(in the rows, 128 means zero)
Each named turn below is shown by a few rows before and after it. Which turns, in which order, take the first row of each later pair to the second? The first pair is answered.
Q_580 (before => after):
[162  97 152 140 115 181 125 144 131 186 165 126 147 132 182 138] => [140 111 123 133 102 119 111  84  58 162 147 107 131 184 139 144]
[119 136 103 107  97  93 109 111 110 109 110 134 104 135  99 102] => [132 133 110 137 118 132 112 153 174 110 115 131 111  99 126  86]
[119 119 167 136 146 177 138 182 190 171 122 151 150  99 155 123] => [103 121 161  73 110 116 144 111  71 175 124 159 144 169 106 165]
Q_980 (before => after):
[131 123  99 129 115 106 100 125 155  99 134  99  90 109 106 124] => [117  99 126 147 167 119 115 124 173 108 145 100 124 125 133 155]
[144 124 149 105 115 159 142 139 136 155 153 157 132 111 142 128] => [142 125 150  96 112 152 142 133 122 158 152 163 133 118 142 136]
[125 124 121 131 153 133 133 140 156 127 128 132 135 146 137 125] => [123 128 120 108 135 119 130 121 121 129 129 134 129 162 120 136]
Q_790 (before => after):
[130  97 184  83 113 157 182 138 106 171 162 155 159 178 148 137] => [149 128 130 130  78 170 146 186 185 129 133 122 116 104 140  49]
[156 124 143 105 115 174 139 166 163 157 143 136 130  89 141 129] => [131 141  86 155 115 114 103 133 147 103  98  84 106 108 109  92]
[123 113 115 130 131  87 105 116 120 110  96  56 117 113  88 122] => [127  92 161  86 143 107 138 112  97 153 131  94 144 137 106 175]
[151 148 120  99  87 141 129 145 121 132 147 145 101 109 131 126] => [136 159  97 118  89 114 115 125 108 112 130 126  95 120 116 116]
Q_947 (before => after):
[112 139 127 130 140 103 123 115 105 112 116 111 121 152 125 145] => [122 150 109 131 113 119 111 139 129 104 110 111 105 113 121 110]
[ 96 109 127 114 144 107 158  75  82 140 138 121 133 157 128 153] => [100 128  88 169 141 113 131 106 143 104 111  86 109 111 123  92]
[112 122 135  99 119 127 124  92  76 143 137 152 137 162 122 173] => [ 94 134  96 175 146 110  96 104 121 100 102 102 127 143 116 123]

Each pair is two turns apart.
[170 149 137 122  94 165 122 182 127 110 144 107 135  97 155 104] => [125 134 146 131 142 114 126 119  62 102 137  91 161 172 145 157] : Q_980 then Q_580
[121 133 125 125 120 120 120 137  82 146 115 149 111 167  85 145] => [141 124 145 141 132 167 130 181 142 157 129 162 118 128 115 134] : Q_580 then Q_580
[142 122 171 107 138 146 140 139 138 172 151 154 158 130 157 156] => [159 160 118 107  70 125 111 144 133 145 127 138 105  99 117  98] : Q_980 then Q_790
[125 152  98  90  69 152 156 162 111 156 126 142 101  82 104 133] => [ 95 110 137 137 166 163 174 158 136 167 141 135 161 112 141 184] : Q_980 then Q_947
[100 145 102 172 139 113 125 145 165  96 111  85 136 102 108 116] => [105 128 148 103 135 111 161 115  97 143 146 132 161 150 111 184] : Q_947 then Q_947
[138 138 118 128 102 137 112 146 149 117 132 133 111 110 125  98] => [126 119 141 144 148 146 125 144 164 126 136 131 141 125 145 123] : Q_980 then Q_947
[118 132 152 141 184 130 130 104 109 138 125 129 165 176 136 173] => [137 166 107 110  97 102 106  99  73 117 111 126 110 155  89 126] : Q_980 then Q_947
[133 105 162  87 112 157 147 153 140 164 132 154 150 157 173 144] => [ 93 125 104 137 114  88 105 103 111 110  87  97 125 181 131 111] : Q_790 then Q_790
[107 129 119 203 154 147 122 149 183  99 122 115 131 103 129  99] => [ 90 113 142 197 191 137 133 124 154 115 132 121 158 141 136 141] : Q_980 then Q_580
[122 119 119 164 166 150 137 133 169 122 115 112 162 110 141 108] => [104 124 110 124 140 105 137  82  90 119 112 116 152 162 108 133] : Q_580 then Q_580
[ 93 150  94 174 125 129  85 128 161 107  83  94 128 105 158  67] => [ 97 147 127  75  83 110 113  83  58 150 110 140 127 155 136 128] : Q_580 then Q_580
[131  87 160  95 147 120 157 135  92 159 151 159 171 159 124 176] => [147 133  82 118  73  96 111 151 113 109 104 119  99 102  81  83] : Q_980 then Q_580
[111 114  84 146 135  76 105 120  96 109 111 107 104 141  95 121] => [130 112 110  84 100  95 127 126  73 142 138 147 104 136  96 141] : Q_947 then Q_947
[124 108 145  92 110 137 167 102  96 168 166 171 149 161 128 154] => [132 107 143 139 141 176 160 148 177 162 164 158 154 112 157 124] : Q_980 then Q_980
[114 148  80 132  94  83 105  91  95  72  97 110  80 144  79  80] => [150 105 182  55 108 173 169 138 115 165 170 189 136 136 141 150] : Q_580 then Q_947
[162 111 140 114 142 158 133 140 132 145 117 147 140 103 133 101] => [136 115 114 132 151 112 118  99  97 116  95 119 134 132 109 102] : Q_580 then Q_947
[130 133 137 129 139 136 131 152 150 137 139 137 131 115 151 116] => [136 144 121 108 106 121 126 139 122 134 133 140 114 123 132 112] : Q_980 then Q_980
[127 126 127 125 126 123 100 133 103 128 128 139 126 114 115 102] => [119 115 141 124 148 128 106 120  94 134 133 140 145 128 121 122] : Q_980 then Q_980
[132 130 132 118 131 141 129 125 130 136 134 137 121 122 131 125] => [131 126 137 129 138 137 129 127 140 134 131 133 119 120 135 125] : Q_947 then Q_790
[131 143 112 115  90 147 103 142 107  89 121 166 117 122 129 102] => [119 122 143 106 128 150 124 126  88 110 139 178 147 151 144 144] : Q_980 then Q_580
[ 86 134 144 103 151 160 138  91 116 141 135 117 128 152 114 190] => [ 78 133 138 134 168 153 133  86 132 131 130 100 131 146 118 182] : Q_947 then Q_790
[165 158 104 108 100  82 134 118 154 184 107 152  89 146 105 110] => [163 135 140 121 147 112 148 133 187 201 126 160 121 148 141 138] : Q_980 then Q_947
[126 116 135 117 135 130 136 109 109 132 151 143 148 147 133 167] => [137 142 107 107  92 116 119 114 103 113 138 135 115 128 112 133] : Q_980 then Q_790
[ 97 138 109 205 186 123 111 114 178  90 106  91 151 125 136 123] => [109 112 158 167 201 163 145 126 176 135 142 126 177 131 163 168] : Q_580 then Q_947
[127 120 113 176 148 150 131 135 168 123 147 106 134 114 148 121] => [122 133  90 176 129 124 118 119 149 107 130  94 117 120 130 105] : Q_980 then Q_947
[115 110 152 149 139 163 154 144 169 149 136 146 179  96 175 157] => [ 99 127 117 195 144 135 126 135 181 109 103 109 160  89 155 121] : Q_947 then Q_790
[126 119 183 101 185 102 130 102  90 123 180 112 122 162 146 171] => [134 112 190 127 204 133 129 130 138 126 180 114 132 134 167 161] : Q_580 then Q_790
[ 90 117 102 170 164  85 104  80 116 118 124 108 167 160 143 138] => [104 101 135 160 184 123 121 109 148 142 146 129 187 140 171 156] : Q_947 then Q_980
[112 104 171 138 160 141 141 121 117 155 143 129 181 125 142 142] => [132 111 171 120 133 161 142 146 136 162 148 143 166  94 147 123] : Q_790 then Q_947
[124 154 101 142 136 114 125 117 132 118 116 111 127 134 128 117] => [128 146 125 105 130 121 140 112 102 138 130 135 135 148 130 141] : Q_947 then Q_947
[117 109 144 162 155 134 143 104 143 135 119  97 150 125 150 136] => [115 108 147 141 142 123 143  88 112 140 123 105 153 143 138 148] : Q_580 then Q_580
[151 115 156  84 105 148 138 143 107 148 163 160 140 126 141 136] => [117 108 150 124 161 118 134 109  93 128 149 128 162 166 140 160] : Q_980 then Q_947
[101 118 101 185 135 117  93  83 125  98  50  94 138 128 113  80] => [ 98 115 104 172 133 104  95  64  98 101  54  98 142 146 106 100] : Q_980 then Q_980
[132 107  87 179 157 145 115 110 113 119  97  98 138 162  91 115] => [173 118 102 104  86 174 128 140 111 146 120 138 113 131  88 103] : Q_947 then Q_580
[165 147 125 105  79 149 137 156 146 131 115 150 116 103 125 104] => [152 131 139 154 136 156 138 162 184 127 115 134 142 110 151 113] : Q_580 then Q_980
[125 150 120 164  74 161 103 178 156 101 124 117  82  95 134  79] => [108 115 184  97 105 156 147 134  78 154 163 158 132 172 148 177] : Q_790 then Q_790
[121 122  94  94 122 111 136  93  83 118 109 160 115 144 136 129] => [142 116 116 100 132 161 146 139 149 136 125 177 125 105 170 122] : Q_580 then Q_580
[140 124 107 124 110 138 121 161 158 147 139 126 110  91 137 116] => [127 116 111 149 142 133 118 162 169 140 133 114 124  97 143 124] : Q_980 then Q_790
[108 148 153  99 118  97 153 103  82 159 122 153 119 140  99 185] => [137 168 126  99  67 117 141 148 129 146 114 153  82  83  95 130] : Q_980 then Q_580
[119  90 140 122 199 176 149 119 151 164 133 121 171 152 155 167] => [156 107 132 106 145 209 140 162 183 166 136 132 142  98 155 123] : Q_947 then Q_947
[ 87 152 145 203 198  97 144 106 146  88  77  87 167 169  78 117] => [136 174 142  76  63  96 153 101  65 124 103 144 114 161  36 110] : Q_790 then Q_980
[155 154  77 121 135  94 138 126 127  86 111  89 105 135 105 109] => [169 134 114 121 165 147 159 162 183 118 137 111 132 111 143 123] : Q_947 then Q_980
[153 149  72 132  82 133 107 131 168 100 129 128  97  77 106  77] => [120 118 108  89 111  90 130  61  69 126 148 143 128 168  95 156] : Q_980 then Q_980
[147 126 146 107 135 139 146 138 154 143 148 117 141 130 124 127] => [127 134 127 121 142 107 137 109 125 121 131  97 139 152 108 126] : Q_790 then Q_790
[154 139  96 105 101 149 125 166 141 154 141 128 126  95 134  82] => [125 113 122 153 184 147 135 151 153 151 139 115 171 127 157 119] : Q_980 then Q_947
[114 119 131 152 133 106 107 116 127 123 151 132 136 137 123 128] => [113 119 136 142 130 109 110 117 125 128 158 138 134 139 122 136] : Q_790 then Q_580
[122 109 159 138 145 129 151 131 120 146 127 144 153 151 136 151] => [128 138 112 141 100 102 121 127 109 121 102 124 115 136 101 109] : Q_580 then Q_980
[111 106 134 117 133 101 130 106  91 124 122 133 134 144 132 142] => [126 113 132  94  98 116 131 125  96 133 128 146 120 125 127 122] : Q_980 then Q_947
[122 138 144 118 132 120 144 125 108 148 145 143 157 160 116 157] => [114 137 142 143 155 117 140 132 128 138 142 133 163 157 130 159] : Q_947 then Q_790
[145 134 125 133 120 156 118 143 154 107 106 131 124 107 121 114] => [139 135 125 101 106 132 123 112  99 114 112 138 118 142 102 136] : Q_980 then Q_980
[136 117 158 129 156 155 138 120 133 147 121 142 165 161 148 165] => [148 116 163 112 142 164 144 132 132 153 129 151 161 151 151 159] : Q_947 then Q_580
[127 122 132  91 109 135 117 129  61 125 113 146 123 139 111 138] => [141 114 149 111 133 180 126 174 124 139 123 150 137 102 143 127] : Q_790 then Q_980
[ 86 124 133 174 166  91 138  99  90  91  94  98 102 149 121 109] => [139 139 132 106  76 134 142 148 108 117 113 137  61  83 118  70] : Q_980 then Q_947
[144 134 183 172 203 170 114 175 203 133 109 109 161 138 142 136] => [182 156 172 120 124 188 112 205 205 142 117 130 123  99 128 100] : Q_580 then Q_790
[110 120 134 185 169 161 132 142 201 153 124 123 146 110 155 133] => [142 122 152  99 108 180 149 147 164 192 154 171 133 102 146 141] : Q_980 then Q_790
[ 91 104 170  69 183 147 130  78 101 145 132 174 137 146 120 153] => [109 141 115  57 107 127 103  84  89 121 106 162  86 114  82  91] : Q_980 then Q_790
